One vector is turned by the same rotation once a step. Each row is the vector after some number of steps, and that number follows the row.
The counts run from 0 to 382.
[ -6.1  35.2  42.5  23.4 -11.5  -2.2  -5.9  10.8   5.8  29.1  12.5 -16.1
 -17.8  -5.1   2.1 -18.6  17.0  11.4 -26.5   2.4 -14.6   8.4  -4.9  14.6
   3.5  24.3  -9.2 -24.8  19.5  -2.4   5.0   1.8  20.6  14.5  39.5   8.3
   6.2   3.9   4.9   9.5  11.3   7.6  -9.6 -42.3  21.2 -15.0   0.0 -10.3
 -30.3  51.9  -2.8 -29.9   9.4  -9.5 -34.9 -48.7  -7.4] : 244
[-22.9  22.1  53.7  10.9 -19.3 -19.1 -14.8  15.0   5.1  23.1 -13.0 -23.2
 -38.7   2.6  27.5  -2.9  10.8  16.6  -3.3 -23.2  -5.6 -59.3 -15.0  16.3
  13.1 -21.2  -4.6 -10.4  -6.3 -18.1  -7.9  27.3   9.6 -12.9  16.3   3.6
  -3.9  -1.9  17.2  18.8   0.7  11.2  -4.1  14.3  16.7   4.3  -8.9 -43.9
  -2.1   7.5 -11.2 -13.0 -15.9 -17.8 -23.8 -45.6   1.6] : 26
[ -3.5  40.2  27.9  11.7  24.1 -13.1  17.0  12.5   9.9  27.5  33.1  -6.1
 -39.0   8.4   4.2  -9.3 -21.6 -23.4 -37.2  15.0 -23.9  20.7   2.0   1.3
   1.2  15.5  14.8  29.1  16.0  -3.8  10.2  -5.1  14.8  18.0  21.4   0.8
  22.9 -20.4   9.5  15.0  -5.3  12.1  23.4 -24.1 -24.1  -7.4   5.6 -18.2
  -6.7  19.2 -31.8 -29.2  29.8  -3.2 -32.5 -54.4  -2.8] : 78
[-24.0  24.2  58.9   2.6   2.7 -36.3 -23.7  18.9   3.8  -7.4  -2.7  15.8
  10.7  -3.9   4.8   1.5  29.5  23.1 -17.8 -22.3   0.9   6.1 -12.9   5.6
  25.5  -8.8  17.2 -10.6   4.3  48.6  38.0  -2.8  11.8  21.3  11.9   6.5
  20.7  18.7  17.3   8.2 -28.8  -4.6  19.2 -47.7  26.5  -4.1   3.0 -18.6
   5.0  21.8   0.0 -21.3  23.4 -11.8 -30.2 -31.0   6.4] : 18
[-29.5  29.9  39.9  15.7 -21.8 -19.6 -20.8  26.1  26.9   9.1  -9.5 -15.3
 -36.7   5.5  -4.9   7.6  36.7  15.5  -3.4  -0.1   4.3 -27.2   7.3  -6.4
   2.9  -8.4   3.0 -24.0  24.5 -12.1 -10.9   6.7  27.6   0.0  28.1  -2.3
  16.1 -14.1  16.5  13.9  -3.8  13.7   8.6   5.8  39.6 -21.0   8.0 -31.9
  -5.7  36.4   1.8 -16.7   2.6 -24.4 -36.9 -51.7 -17.1] : 311
[-27.6  22.5  50.2  11.6 -11.5 -30.0 -14.1  20.3   4.0   9.9 -11.2 -16.5
 -45.5   3.3  27.4   4.0  17.1  20.1 -12.8 -30.6 -12.9 -42.9 -21.4   2.3
  19.7 -31.5  17.0  13.7  -5.9   0.1  -4.3  29.1   3.3  -5.7  14.5  16.7
   7.1 -14.5   6.3  15.6 -13.9  16.3  15.3  11.1   0.6 -14.3 -11.1 -51.8
  13.9   2.9 -19.2 -17.7  -6.1 -21.4 -33.0 -36.4   5.8] : 236
[-39.9  -8.8  51.5  27.5 -17.2 -15.8 -24.0  32.2  18.7  -7.1 -11.7  -5.4
 -23.0  11.0 -17.7   8.6  42.3   4.9   0.2   3.5  -9.4 -25.5 -16.4  22.8
  19.1 -26.2  13.5   8.2  -2.4 -10.8  13.7  12.6  15.5   1.8  -7.4   3.1
  27.2 -25.0  53.0  -6.8 -12.4   1.5 -17.5 -20.1  13.1 -16.2  22.0 -34.0
   3.6 -10.3   2.1 -21.3  -8.9 -22.7 -18.7 -27.5   2.4] : 269
[-28.1  24.1  26.1  15.5  -9.4 -19.9 -14.3  12.5   7.2  15.0  12.4 -26.3
 -33.1   0.8  15.7 -21.7   9.1   9.6  -3.3 -32.3  -5.3 -28.9 -22.7  -1.9
  16.2 -19.3  16.1   8.6   6.5  -3.8  14.4  27.6  21.1   5.6  11.0  13.7
   9.9 -35.2   7.3  16.1 -15.8  35.4  31.1   1.6  -4.1 -23.4   0.4 -60.1
  36.2  21.3  -8.7 -19.5  -9.6  -2.3 -34.7 -13.5 -29.1] : 235
[-15.4  19.1  56.6   9.8 -14.1   2.1 -20.3  27.1   1.4  30.4  -0.4 -24.9
 -47.1   4.7  14.8  -0.7  -7.2  -5.3   1.9  -8.2 -10.7 -46.0  -8.9  16.9
  -3.3   0.4   4.7 -26.4  14.3 -33.1 -19.7   4.9  20.9  -5.2   5.2   0.0
  -8.6  -2.1  21.4  23.6  11.7  -6.3  -2.7   9.8  14.8  22.8   6.9 -35.2
  -9.0  11.8 -11.4 -10.8  -8.2 -32.7 -15.7 -63.3  -1.6] : 323
[-28.4  23.2  33.7  -1.1  10.6 -39.7  15.1  14.9  -0.6 -11.7  -3.4  -0.5
   5.3   7.1   9.2 -22.0  32.4  -6.7 -30.6  12.7  -2.4  14.1  -6.5 -15.9
  12.7 -35.2   4.4  40.4 -15.7  35.9  36.6  11.3  21.4   6.2  20.3  -2.8
  40.5   3.7  19.1 -12.0 -24.9  12.3  -0.4 -38.5  22.8  -3.5  10.4 -14.1
   6.7  24.4  13.6 -38.4  14.9  -8.2  -7.7 -27.5   9.4] : 273
[-22.0  23.1  56.6   1.7   1.7 -24.8 -12.4   6.0  -0.1  17.0   0.7  -8.4
   7.0  -1.2  30.4  -7.7  15.0  20.8 -29.8 -29.9   7.7  -9.3 -26.6  18.2
  33.1  -4.2   0.6   0.4  -2.7  30.5  41.9   7.9  20.9  15.0  16.8   3.5
  -3.7  23.4   6.5  17.7 -10.5  -8.1  13.2 -36.3  30.8   7.4  -4.7 -21.9
   1.1  44.5  18.2 -21.5   5.3   0.0 -29.7 -35.5   0.0] : 315
[-30.0  21.6  47.7  19.1  -8.9 -22.5 -24.4  39.5  28.7  14.4  -1.9  -2.4
 -39.2   8.6  -6.9  24.4  15.4  10.0  -3.9  -6.7   2.6 -34.1  -6.9  -4.9
  13.7  -4.6  22.0  -7.7  24.7  -9.9  -5.0   4.5  20.9   8.2   1.8   8.1
  16.6 -29.6  25.4  20.1 -20.8   6.1  27.4   6.6  15.6 -25.2  11.5 -39.6
  11.3  -1.9 -18.8  -8.8   4.1 -19.1 -48.3 -41.4 -19.7] : 14
[-12.7  10.3  57.5  14.8   8.1  -9.5 -20.5  31.7   2.7   9.2   6.5  14.6
 -26.9   4.6   9.0   0.5  -5.3   4.3 -13.2 -24.5 -18.3 -24.8 -24.0  31.3
  16.2   0.8  30.8   2.6 -10.3   3.5   6.9  12.7  -9.2  11.3 -13.0  12.4
   0.4 -17.2  46.4  14.7 -20.5  -5.7  15.3 -15.0 -30.3   1.6   1.2 -43.2
   7.4 -31.2 -44.8   0.5  -3.4 -14.6 -27.8 -34.5  12.1] : 82
[-17.0  30.9  45.3   0.7   3.1 -43.2  14.0  22.0  11.1  -8.0 -22.5   6.3
  -6.5   3.5 -12.4 -19.3  38.4  -8.8 -22.6  24.9   3.2 -19.7   7.1 -21.7
  -9.5 -17.0  -8.9   3.7   2.0  13.8  11.1  11.5  22.3 -14.7  30.1 -22.6
  32.4  15.7  37.9  -4.9 -16.3   4.4  -6.5 -21.0  52.4   5.8   3.0  -5.0
 -16.3  16.3   4.1 -21.9  15.8 -23.7  -1.5 -41.5   7.3] : 241
[-17.2  10.6  48.0  -3.9   4.7  -7.4 -17.4  -0.1   3.7  31.1  27.9 -34.0
   3.5   3.7  35.5 -15.2 -15.8  -1.3 -16.8 -24.2   3.0   5.2 -40.2  36.0
  22.8   5.8   4.1  -7.3   5.6   6.3  36.9   2.2  36.5  24.9  -0.7   8.4
  -5.1  10.1   5.1  25.1  -4.4  -5.3  23.4 -40.2   9.8  23.8   6.6 -30.1
   7.6  46.3  22.6 -19.4  -1.9  -2.2 -15.8 -32.2 -17.3] : 358
[-20.4  17.6  40.8  -2.8  13.2 -46.0  18.1  20.1  -3.1  -3.7  -5.6  -1.2
  -9.2   5.9  28.3 -30.5  18.7  -4.1 -24.2 -16.0   3.8 -41.7 -37.4  -7.1
  12.2 -36.2   7.8  25.1 -29.7  15.4  21.0  40.7  11.9 -13.7  16.1  -5.5
  16.4   0.0  34.7  -1.2 -34.4  22.9   0.3  -4.0  20.1  10.2 -14.8 -35.3
  17.6   0.5  -3.9 -19.8 -17.7  -5.1   2.5 -19.4   0.8] : 95
[  3.1  19.0  50.9  -3.8  22.2 -19.4   5.6  12.4  -9.7  14.9  14.1   6.1
   4.3   3.3  18.3 -20.7 -12.2 -16.5 -37.6   1.4  -8.8  16.8 -23.7  29.5
  15.1   2.7   7.4  16.5 -16.5  20.3  41.8  -5.5   9.5  14.3   3.9   1.3
   6.0  25.9  33.0   2.2  -9.2 -24.0   1.6 -54.3   2.3  36.1   3.9  -6.8
 -10.0  16.8  -7.8 -20.6  17.5 -10.6  -1.7 -48.8  21.6] : 217
[  3.9  39.8  26.4  13.5  17.2 -13.6  28.2  16.7  -2.0  33.7  23.3  -4.7
 -26.7   1.5   5.3 -44.4  -8.8 -33.1 -26.1  11.0 -11.0 -22.9 -20.3   0.3
 -19.4  17.4  -7.0  -3.7  -6.5 -22.6   5.1  30.3  20.8  -2.6  37.3 -11.3
   6.9 -21.1  35.5  14.0 -14.9  34.0  -1.1 -14.3   4.1   2.8  -9.7 -25.0
 -15.6  19.9 -22.9 -15.2  -8.4  -3.5  -5.9 -41.6 -21.1] : 67
[-23.4   9.0  25.2  10.6   7.8  -8.9   5.4  13.7   7.6  31.0  38.1 -46.7
 -34.7  15.1  27.3 -25.1 -10.9 -26.2 -13.9   9.3  -9.9  -3.4 -28.2  15.8
   4.4  -9.9   3.2  25.4  -0.6 -34.8  18.5  14.1  35.8  11.3   4.0   1.0
   9.0 -24.3  18.6   8.7  13.7  13.2   8.5  -6.0  -8.6  18.9  19.5 -39.5
  13.3  25.1  10.1 -32.1 -15.2  -8.9  -2.7 -32.8 -24.4] : 36
[-21.1  17.5  34.1  -7.3   2.7 -43.2  10.6  14.2 -10.9 -16.0 -14.2  -9.1
  -3.1   2.8  28.0 -37.2  20.5 -11.1 -13.5 -21.7   0.7 -47.7 -33.4 -12.4
   3.6 -40.0   3.1  17.9 -19.2  11.0  21.6  34.5  16.9 -15.0  11.9  -8.5
  19.1   1.5  33.7  -5.1 -32.2  25.2   4.9  -5.0  20.9  20.6  -4.8 -43.0
  26.6   9.8  -0.8 -20.9 -12.8 -19.9  11.3 -14.1  -1.6] : 349
[-35.6  17.5  51.5  24.3 -13.1 -18.3 -20.2  35.2  29.6   8.5  -9.7  -8.2
 -36.3  12.8 -13.7  25.8  30.4  14.5  -2.0  -1.9  -0.1 -36.8   1.3   4.8
  12.7 -16.6  22.1   4.1  16.3 -12.2  -6.8   6.8  18.0   5.1  -1.4   2.7
  21.9 -25.2  31.7  13.4 -12.9   4.4  10.7   9.8  14.8 -23.4   8.7 -34.9
   3.8  -3.0 -11.5  -7.9   1.4 -20.9 -40.9 -46.7  -4.5] : 268
[-12.5  12.5  27.3  22.6 -17.8   4.7   2.1   6.3  -9.4  28.1  18.2 -37.0
 -30.8  -2.4  19.7 -59.0  12.2  -4.5 -16.4  -6.0 -21.4 -11.8 -30.3  23.1
  -1.2  -6.1  -7.6   1.7 -17.0 -25.8  14.9  32.3  17.5   7.5  17.7   9.2
   8.9 -20.7  21.3  -3.2   8.4  32.6 -21.7 -26.8  -7.1  -2.7   6.6 -46.4
  -5.4  34.4  -0.3 -38.4 -26.1  -4.3  -6.9 -23.9  -8.6] : 135
[ -2.3  24.7  30.3  -0.1  22.5 -20.5  13.3  23.7  18.4  11.8  13.9  -4.9
  -0.5   5.6 -17.1 -29.9  -2.7 -41.8 -13.1  30.5   5.4   0.8  -5.4 -16.3
 -22.9  14.9  -6.9 -17.5  21.9 -11.3  13.8  -8.5  44.9  13.1  18.7 -27.0
  26.3  -3.4  40.2   8.2 -12.3   8.4   9.2 -21.9  35.0  21.1  26.2  -8.7
  -8.9  29.3   7.5 -19.7   3.4 -25.8  10.3 -37.3 -28.5] : 143
[-13.1  14.2  39.9  15.4 -12.4   0.0 -29.6  27.4  17.4  15.0   7.1 -22.1
 -46.1   7.7  -4.6  -1.2 -12.7 -18.3  14.2   3.5 -15.1 -20.4  -2.4   0.3
 -20.9  -2.2  16.9 -28.6  31.4 -33.7 -21.0 -18.4  29.9   4.8  -6.8  -6.0
  12.2 -22.7  30.8  12.2   6.1   2.2   8.0   0.1   0.7  17.5  27.8 -42.3
   4.3   8.9 -12.9 -17.7   5.5 -46.1 -16.8 -48.4 -13.7] : 366
[  6.3  49.2  34.3  21.0  -9.7  -8.9  13.8  15.6 -16.3  17.9   3.8   0.8
 -27.4 -18.5  12.3 -41.1  13.3   4.5 -33.8  -4.2 -23.8  -2.6   0.2  -4.0
  -3.7   6.7  -0.8  -8.7  -4.7   6.5   1.4  22.9  -4.8   3.1  42.1   8.7
  15.3  -1.6   8.1   3.3  -5.4  31.0  -1.3 -41.3  -7.9 -20.7 -17.4 -30.3
 -23.2  35.7 -34.1 -35.6  13.5  -2.2 -31.6 -38.7  13.6] : 276
